Each named move below is a turn or a mirror, shown by a few rows before and after it. Which moves, in which order, take the first row of each later pair to the second? The first pair is answered.
k_492:
[-11.4  -8.0  -3.8   2.1  -6.9  -5.8  -3.6  -3.3 -21.3   2.5 -15.0  20.2
  -3.4   6.0  23.1  -1.9 -17.8  18.1 -11.3   5.4  -8.0   2.4  -6.3  -8.8
  -8.2  10.7 -26.9   4.4 -12.2   4.2 -20.6] -> [-11.5  -4.8  -0.5   0.7  -9.2  -0.3  -3.0  -3.8 -19.9   0.7 -10.4  17.7
   0.2   1.2  21.5  -2.5 -20.5  17.0 -15.1   4.0  -4.7   2.2  -5.3  -7.3
  -9.4  13.1 -29.6   2.2 -11.0  -2.1 -19.7]
[-46.1   8.1 -39.1  -3.8  24.9   8.1 -11.1   5.9  40.5   1.7 -25.1 -13.6
  -7.4 -13.0  42.4 -14.0  -1.3   2.9  -8.4  -2.8   0.1  46.8 -25.8   0.3
 -20.6  22.8 -36.7  14.2 -38.0   9.4 -25.1] -> [-43.1   2.5 -43.9  -1.2  27.7   3.9 -16.1   2.5  38.8   1.1 -27.5 -14.7
 -10.6  -0.5  43.8 -15.8  -0.3   5.0  -1.2   4.6  -9.7  42.7 -23.8  -0.4
 -18.2  15.1 -33.1  11.4 -43.1  18.8 -27.3]
[  0.3 -13.7   3.1  -3.1  -2.1 -15.7 -27.4   4.1  -3.9  10.1  13.0 -29.8
  11.9 -20.6  -6.6   1.0  -6.3  16.8 -46.4  10.5 -14.6   6.1  19.1   1.6
  -3.2 -15.8  -4.1   7.7  10.5  26.6   5.2] -> [  1.8 -14.6   1.1  -3.1  -2.1 -14.9 -25.5   5.5  -2.8   9.0  11.0 -28.7
  13.4 -20.5  -6.1   2.9 -10.1  16.1 -46.5   5.3 -14.0   5.7  18.3   1.7
  -7.2 -15.0  -5.5   7.7  11.7  24.7   6.1]
[ 34.1 -23.8  33.4 -12.2  33.3  -9.6 -24.8  -3.6 -21.3 -22.3 -12.3   7.1
 -17.5   0.1  -1.9 -10.5   8.9  18.2   5.7  29.0 -22.3  -9.4 -14.2 -12.3
  18.6 -20.8  14.6  16.0 -24.2  11.1  12.8] -> [ 20.1  -8.4  39.8 -24.6  20.4  15.3   4.6  12.0  -8.8 -29.9  -1.6  13.6
   1.3 -49.3  -7.3   9.2  -6.6  13.2 -24.3  -0.1  15.8   5.3 -17.4  -6.7
   4.2   4.8   2.2  29.0  -4.2 -26.8  22.3]
k_310:
[ 22.4 -14.0  -6.8   9.9  38.1 -14.4 -18.3  -3.0   9.5   2.6 -21.1   4.2
   9.6   1.4  18.3   2.3 -16.6  34.6  31.2  11.9 -17.8   5.9 -10.0  20.4
   7.1  15.9   8.0  -4.8 -16.2  16.8 -19.7] -> [ 10.8  -3.7  -9.2  16.9  31.1  -7.9  -2.6  -1.2  13.1   6.9 -19.5  14.7
   8.7  -8.7  21.5   2.3 -31.0  39.6  29.0 -10.8 -10.7   9.7  -7.3  18.8
   9.3  31.0  -7.2  -1.4  -5.4  -3.8 -23.9]
[  5.7  -3.1  12.5  -6.0   7.9  15.9   9.6  11.5   8.3  -5.9  -1.3  -6.0
  12.7 -22.0 -11.2   7.1   7.5 -14.7 -14.7   4.0  12.8   6.2 -12.0   2.8
 -11.6  11.4   3.7   3.1   0.6   2.4  12.5] -> [  5.4  -1.1   9.4  -6.1   8.1  14.9   8.9   8.3  10.5  -6.5  -1.3  -8.0
  10.6 -20.6 -13.7   6.0   7.6 -16.3 -13.2   7.1  13.6   4.9 -12.9   5.0
 -10.5  12.2   1.1   3.7   0.7   1.6  10.8]
[  4.1 -23.3 -11.9   5.3  -3.9 -18.0  -0.7 -16.6  -0.1  11.0  -8.9   1.9
 -20.6  28.9  22.9  -5.8 -14.7   1.5   6.2  21.9   4.0 -11.3  -8.3  -6.8
   7.1 -24.1 -10.7  -1.6  -3.8   0.3   1.0] -> [ -2.0 -17.0 -14.6   9.4  -7.2  -9.1  10.8 -16.8   2.2  16.1  -8.0  10.2
 -21.1  22.2  22.5  -3.7 -26.3   4.3   3.1   6.5   9.2  -7.3  -5.5  -5.7
   6.6 -16.2 -20.3   0.8   5.6 -15.1  -3.0]
[ -7.2  -2.8  -2.0   2.9   2.6  15.4  -5.2  -3.8   9.8   6.6   7.6   0.1
  -4.3  -2.5   1.9  14.1 -11.3  -1.9 -14.7 -30.8  -3.4 -10.8   1.1  11.2
   9.0  14.9   5.8   1.2  12.4 -16.5   6.4] -> [  4.7 -10.8   3.0  -3.1  13.5   4.2 -22.0  -7.7   4.4  -1.0   2.5  -9.8
  -1.1   9.8  -1.5  13.2   6.6  -9.4  -8.0  -2.3 -13.5 -16.7  -2.6  15.6
   8.3  -1.8  22.7  -5.3   1.2  11.2  11.8]
k_748:
[  6.0 -24.0  13.8 -29.5   8.8  -2.0 -12.2  17.6   9.3  -8.2   6.7 -21.6
  21.0 -16.8  -9.1   9.4   7.5 -16.0 -20.2  14.3  18.3  10.8  -8.7  11.4
  -6.3 -21.4  23.4   5.5  -1.3  20.8   6.3] -> [ -4.6 -12.2  27.9   8.3  -4.1   1.2  -8.8   6.7   3.9 -22.3  20.2 -27.3
  -5.3   6.2 -23.8  -0.7   9.8   1.3  15.6 -23.0  10.6  -2.3   3.7  -7.3
  24.8   6.1  33.8  -6.8  21.6 -14.4   4.4]
[-19.2 -30.2 -10.1 -23.0 -32.3  24.4 -27.0  15.2   3.2  15.8  26.2  14.0
 -25.8  19.4 -13.2  -1.5  -9.7  17.3   0.0 -22.9 -45.9  -7.8  -4.9  -3.3
  10.1  14.2  11.9   3.4 -28.0 -19.0  15.1] -> [-13.4 -36.6 -15.0 -43.0 -27.6  25.7 -29.3  22.0   7.1  21.1  19.4  13.5
 -14.5  10.2  -8.0   4.4 -10.0   6.3 -20.2  -6.2 -40.8  -0.1 -13.9   4.8
  -4.1  -1.4   6.9   6.8 -38.7  -2.6  15.8]
[  6.3   8.8  -1.2   8.7   1.2  30.0   3.1  -2.7   1.1   3.2   0.9  -0.7
   1.8  15.1  -8.9  -9.9  14.5  -3.1  14.3   2.0  -9.7   5.8 -20.3  -2.4
  -2.9   5.1   8.8  -1.7  11.4  -2.9 -23.8] -> [ 10.5   4.3  -8.1   2.9   6.3  27.0   2.7  -1.6   3.2   9.2  -2.3   2.7
   6.5  10.9  -4.9  -9.3  12.6  -3.4  10.3  10.5 -11.7   7.3 -22.8   2.7
  -9.6  -2.3   3.6   0.9   1.7   8.0 -27.8]
[ 21.2 -13.8   8.0  -8.7  -2.3  -5.7  -4.8   2.2  -2.0  -3.2  -2.3 -10.7
  -7.7  -3.2 -18.3 -13.9  13.5 -21.8  10.7  18.7 -11.2  -3.3 -13.9   2.2
  -3.4 -10.8  13.9 -11.0   3.6  21.8  19.3] -> [ 18.8 -11.2  11.4  -2.2  -6.1  -5.3  -3.8  -2.9  -1.6  -8.5   0.7 -15.1
 -13.5   3.0 -20.5 -17.0  17.5 -19.6  18.5   6.4 -11.3  -6.1 -13.6  -1.2
   4.4  -3.1  13.1 -11.4  10.6  10.4  20.9]
Now pairs of rows:
(two moves a pair)
[ 14.5  14.1  12.5   6.5  -9.6   5.8  10.4  11.8   5.8 -11.1   9.6 -21.1
  -5.7  -1.0  -7.9   0.3  18.8  13.9  15.9 -19.3  -1.1  -8.4   9.6 -17.3
   8.8  10.2  -0.2 -13.0   7.9 -36.7  16.0] -> [ 19.6  12.6  18.8  -0.6  -6.0   6.4   4.6  12.3   6.5 -14.6  10.6 -27.5
  -1.1  -7.7 -12.0   2.8  28.3   8.3   9.8  -8.8   1.4  -8.0   5.8 -10.3
   4.6   8.3   9.7 -16.8   5.9 -29.3  21.1] -> k_310, k_492
[ -2.0  -8.4 -23.8   6.4  11.3 -20.6  -4.5   9.6  15.7  16.5   6.1  -5.2
   1.3  22.4 -12.8 -22.4 -39.9   8.0  15.6  -6.4  -6.3   2.9   6.4   4.4
  -6.4  19.5 -24.5  -0.5  -1.5 -13.7  -4.6] -> [ -2.3  -7.2 -15.9  -8.5   8.2  -5.9   6.3  18.6  23.5   9.8  10.2  -6.7
  16.5  -3.9 -14.7 -10.3 -35.6  -3.0  -5.6  -7.2  16.0  10.2  -0.8   8.6
 -19.0  25.0 -23.1   4.5   8.7 -23.0   9.9] -> k_310, k_492
[ 32.3  -9.8   0.4  24.1  16.6  -6.0 -16.2  -1.6 -13.1 -12.8  -1.5   4.4
  -3.3  21.7   0.4 -28.3  -0.7 -14.4  12.4  15.0 -17.2 -22.9   2.0  10.3
  17.8  -1.9  -0.5  -3.3  -1.9   0.5  -4.0] -> [ 28.5  -7.9 -17.6   7.9  15.6  -1.6  -3.2   7.4  -5.4   5.6  -8.2  20.1
  12.0   0.4  15.6 -20.8 -24.2 -18.8 -13.4  12.7  -7.7  -9.0  -5.7  22.6
  -1.5  -3.2 -29.9  10.7  -7.7   1.7 -10.5] -> k_310, k_748
[-27.4  -4.6  -6.7  40.4 -22.8   5.7  -2.3  -2.2   7.1   4.8  11.1   7.1
  -8.0  36.1  -3.5  -6.0  -7.1  14.7  30.0 -28.0  -3.9 -13.6   8.6 -12.0
  35.7  26.1  -2.4 -13.5  11.9   0.2 -21.6] -> [-24.5 -13.8 -35.9   1.5 -13.0   1.8   3.5  10.9  14.0  32.0  -5.9  30.4
  15.5  11.3  22.2   0.1 -32.5   3.1 -12.6  -3.7   0.3   4.7  -2.5   5.9
  -4.5  -0.1 -32.9   7.2 -15.9  31.9 -30.7] -> k_748, k_310
[  4.3   0.6  -6.2   4.2  -5.2  -4.5  -2.3 -15.8   5.0   4.8   1.7 -17.3
   0.2   9.3  -3.1 -10.5  10.6   2.2  13.7  12.3 -13.4   0.0  -6.7   1.4
   6.4  -5.0  15.5 -11.2 -15.6   7.2  -1.2] -> [ -0.6   5.7 -22.7  -1.9  -8.8  -2.7   8.6  -8.6  10.7  21.0  -2.4  -0.8
   4.8  -1.4   6.4  -7.3 -12.6   3.2  -0.9   0.6  -7.2   7.2  -7.4   4.3
  -2.5  -2.4  -7.9  -0.4 -18.0   2.7 -11.6] -> k_310, k_748
[ -2.6  -0.4  14.2  32.6  -9.7  -3.5  -0.2 -19.0   8.5 -20.9  10.1 -18.0
 -32.1  32.6  -0.8 -17.8  16.3  12.8  45.0 -16.3 -19.6 -13.4  18.0 -20.6
  25.4   6.9  23.8 -24.1   6.2  -8.4 -31.9] -> [-13.9  12.0  17.8  24.8 -23.4  15.5  22.2  -9.6  17.1 -22.9  15.7  -7.5
 -20.8  -2.5  -1.5  -3.1  -0.4   9.7  20.7 -45.8   8.5   0.3  14.0 -17.5
  16.1  31.2  11.7 -11.0  22.4 -41.0 -28.1] -> k_310, k_492
[-11.5  18.7   2.3   7.0  -9.9   0.4  12.2   2.1  23.0  19.5  21.1  22.8
 -26.7  11.0  13.7 -10.8 -37.4  13.2   4.6 -25.2   2.8   5.6  14.6   9.3
  -4.3  10.7 -43.4  13.8  17.1 -32.2   3.3] -> [ 13.3  -4.6  -1.2 -27.2  14.5 -19.3 -19.3   2.1  21.7  18.2   5.9   9.0
 -11.0  17.0  21.2 -10.7 -10.0  -8.1  -7.7  41.4 -10.5   9.3   2.6  23.7
 -21.9 -32.1 -23.5   9.6 -17.9  32.1  10.7] -> k_748, k_310
[ 22.6  -5.9   9.3  34.2 -30.5  32.7  -1.5  23.2 -15.5   1.2   5.2  -3.0
  -7.2  14.6  15.6 -37.1 -34.2  12.0  -1.0 -23.0 -20.4 -17.8  -3.8   3.8
  22.4  -1.4   8.0  23.3 -14.0 -22.1   4.8] -> [ 24.9  -6.1  20.3  18.3 -33.7  42.6   5.1  31.6  -9.0  -7.0   8.4  -8.3
   9.2 -12.5  11.4 -24.9 -28.9   1.4 -22.6 -19.7   0.3 -11.1 -11.6  13.4
   8.5   5.5  14.2  27.3  -8.1 -31.3  17.9] -> k_310, k_492
[ -0.4  12.9  40.7   7.0  -9.4  18.7  22.8   0.1  -4.2 -29.1  25.6 -17.8
  -4.7 -35.4 -24.7   4.4  21.5 -10.2  -9.7 -29.1  29.4  -3.2  -0.1   1.1
   2.7  43.7  31.3  -3.1  44.6 -21.4  32.3] -> [-13.1  18.9  21.9  39.8 -15.1  10.6  24.9 -13.1  -9.9 -11.5  18.8   0.2
 -31.6   4.4 -13.9 -12.3  -2.1  14.8  21.7 -51.8   3.9 -13.1   9.7 -11.3
  24.1  47.6   4.9  -8.2  44.9 -31.7   5.4] -> k_492, k_310
[ 29.5  -2.3 -12.7  -1.4   3.1 -16.7 -30.3  -7.3   4.4   6.8  10.0  12.7
 -22.1   9.3   8.7   9.2 -11.0  -5.6  -0.4  -2.6   4.0  19.9   9.3 -29.0
   9.6 -19.8 -24.3  -0.1  -7.5  16.9 -16.6] -> [ 22.3   3.2 -12.1   2.4  -3.1  -6.3 -16.6  -5.4   8.1   9.4  12.2  19.2
 -19.6  -3.8  11.6  11.9 -20.0  -6.5  -7.9 -20.0  10.7  22.1   9.1 -29.5
   7.3  -9.5 -33.1   5.9   1.2   1.8 -16.2] -> k_310, k_492
[ -7.2  13.6  12.2  13.4  -9.8  26.0   7.2   0.4   1.4 -10.4  -8.4 -11.2
   2.1   0.8  -2.0  -2.7   8.9  17.5  15.8 -27.4   7.8 -12.3  10.5  -6.5
   9.1  22.4  -2.8   4.5   6.2 -16.5  11.1] -> [ -1.0   7.9  19.6  -0.7  -6.4  26.6   2.5   3.8   2.7 -16.2  -7.2 -19.6
  15.0 -10.3  -6.6   4.7  24.5   5.8   6.4 -10.8  16.2 -11.7   7.2  -3.3
   3.3  17.5  11.0   2.7   3.7  -8.7  19.7] -> k_310, k_492
[-24.8   0.1   2.1  30.7  -0.6  17.0  20.8  -2.3  -5.7 -25.2   9.4 -22.3
 -25.8  16.0  13.5   8.7  21.6  15.5  54.4  -9.3  -5.5 -26.8   8.4   2.3
  18.4  24.0  20.5   6.3  14.7 -20.1  13.1] -> [-25.9   1.4   8.1  23.6  -5.0  26.5  30.6   4.3  -0.8 -31.9  12.8 -23.3
 -13.9  -7.6   9.9  15.4  19.2   9.0  40.0 -11.9  10.6 -21.6   7.2   5.7
   8.2  31.6  20.2  10.2  22.0 -29.8  18.8] -> k_310, k_492
[  5.9   5.7  -2.2 -14.3  -1.2  -1.5  15.9  -3.8   4.8  -0.8   4.7   9.3
   9.7 -17.5   3.0   9.2  -8.6  -5.4 -20.9  -2.8   8.3  -0.5  -3.0  -5.2
 -14.7   4.1  -1.8   4.4   3.6 -22.3   2.2] -> [ 10.2   2.1  12.4   0.5  -2.1  -5.6   6.1  -8.6   0.8 -16.1  11.8  -7.5
  -1.2   0.1  -8.8   7.2  12.0  -1.5   2.6   0.3   1.4  -8.8  -1.2 -11.5
   3.1   6.8  19.9  -5.4  10.5 -24.6  11.7] -> k_310, k_748
[ -0.1   5.8   6.1 -10.7  -1.4   1.2   5.1   6.8   6.3  -9.1  -4.5   2.5
   2.4  -5.0  -5.8   7.6  10.6  -9.3 -12.8  10.3   5.1  12.5  -8.5   5.5
 -16.2  -1.4   1.8   4.6  -0.7  20.1  11.9] -> [ -9.8  12.7   0.0  -2.3  -9.6   7.8  17.1   5.0   6.8  -2.7  -2.8  11.9
  -0.8  -8.1  -5.1   9.3  -4.8  -2.8 -12.6  -9.4   7.9  15.1  -6.4  -1.0
 -12.6   9.9 -13.9   7.1   7.5   1.5   3.1] -> k_492, k_310
[ 14.6 -27.7  -8.7  15.9   4.5   1.2 -30.8   2.4  33.9  10.0   9.0  -3.0
 -25.7  -8.1 -50.0   5.4 -12.2 -14.3   7.2  14.5   7.0   6.0 -14.1 -26.9
  19.1  41.6 -20.7 -23.7   6.9 -25.2   5.7] -> [ 16.0 -28.3  -7.1  11.1   7.7   3.5 -31.3   3.7  34.8   9.3   9.2  -5.4
 -19.3 -16.0 -54.8   7.8  -6.4 -20.4  -0.1  19.2   8.5   7.0 -17.4 -26.4
  14.1  38.0 -14.5 -23.8  10.0 -24.1  12.8] -> k_310, k_492
[  1.6   4.0 -11.8 -23.7  10.1 -10.9  -7.5  -8.7  13.9   3.2  -7.4   2.2
  -5.3  16.1  15.0  -5.6  -1.7  -4.7   3.8  16.9 -35.6 -12.5 -14.4  -4.0
   9.1  -3.5   7.9  11.8 -17.9   6.9  -1.5] -> [  3.6   4.5  -1.9 -38.4   6.2  -1.5  -2.2  -0.6  20.2  -6.5  -2.1  -2.2
  10.0  -9.1  11.2   2.8   6.2 -16.6 -13.6  21.7 -16.3  -7.4 -15.7   2.8
   0.4   3.1  16.2  18.4 -14.4   0.8  10.8] -> k_492, k_310
[-16.4   4.0 -28.7  15.5 -12.9   5.2  17.4 -12.4  -4.6  22.4  -3.6  30.7
 -23.8   9.1  17.7  -1.3 -30.1  21.3   5.6 -39.2  -2.0 -10.5  -5.0  -9.1
  -0.2  21.8 -34.9  -7.7  -0.7 -27.9 -28.6] -> [ -8.3   0.9  -4.6 -21.9 -14.0  21.0  25.1   4.3   4.1   3.5   5.0  14.9
  13.1 -46.6   8.7  22.5  -9.2  -6.6 -37.2 -21.0  38.7   5.1 -18.3   7.3
 -25.1  26.3 -11.1   0.6   5.4 -27.3   2.4] -> k_310, k_492
[  9.7  -6.1 -10.1  -4.8   0.7   1.3  16.6   7.8 -14.0   4.5   4.4  10.8
  17.5   3.2  10.3   8.3 -16.8  -8.1  -5.9  -7.5  31.3  10.5  -9.3  13.7
 -22.1 -19.1 -14.8  -4.0 -10.6   6.1   5.1] -> [ 15.5  -9.7 -10.0  -4.3   4.6  -7.3   7.4   3.7 -14.5   1.7   0.0   7.4
  17.4  12.4  10.9   7.3 -10.5 -10.5   0.7   2.8  23.9   5.7  -8.9  13.9
 -21.7 -29.6  -7.5  -6.1 -15.8  16.0   5.6] -> k_310, k_492
[ -3.1  -9.7   1.5   4.2   6.6  -8.8 -30.7   5.2  -9.5 -26.9  -2.3  -7.3
 -25.3  33.1  -1.5 -12.5  22.8  10.5  23.8  15.5 -17.7 -22.1  -4.1  -1.2
  29.1 -13.5   7.5  -2.2  -0.3  15.6   1.6] -> [-11.8  -7.0 -31.5 -17.3   4.9  -7.2 -11.2  13.9  -2.4   5.1 -14.8  25.3
 -11.6   8.2  22.0 -12.2 -19.5  12.7 -14.3   8.3  -8.6  -7.0 -10.3   7.3
   2.4 -19.1 -39.3  20.2 -15.1  17.8 -15.1] -> k_310, k_748
[-11.8   0.6   0.9  18.4  -7.7   0.5  15.5  -8.7  -5.2   8.7   3.3   4.5
 -13.3   1.3  -5.3 -14.5  -3.3  11.9  20.2 -30.9   1.3  -3.9  10.0  -0.9
  16.9   8.6 -17.1  -2.8  12.7 -18.5  -9.9] -> [ -6.4   0.8  13.2  -5.3  -8.0  12.3  19.9   4.6  -3.1  -2.3   6.8  -1.1
   4.9 -29.1 -15.2  -0.9   9.3  -3.7  -6.5 -21.7  24.6   3.7   4.9   7.1
   3.4  12.1  -3.8   0.9  18.2 -21.5   9.2] -> k_310, k_492
[  3.8 -10.6  11.2  41.5   2.1 -26.2   5.3   2.4 -19.6 -22.0  -5.1   3.7
  -4.8  40.6   0.8  19.0 -27.6  -0.3  25.3 -21.6 -12.4  -8.7  -1.2 -24.4
   0.5   6.9   8.3 -30.4  17.8  37.3   7.4] -> [ -6.3  -0.4  11.3  39.2  -7.2 -10.7  23.3  10.2 -14.3 -21.9  -0.3  13.7
   1.0  17.1  -0.2  26.8 -40.4   0.7  10.0 -44.7   9.2  -1.3  -0.8 -22.8
  -6.0  24.4  -3.2 -22.4  30.0  13.9  10.6] -> k_310, k_492
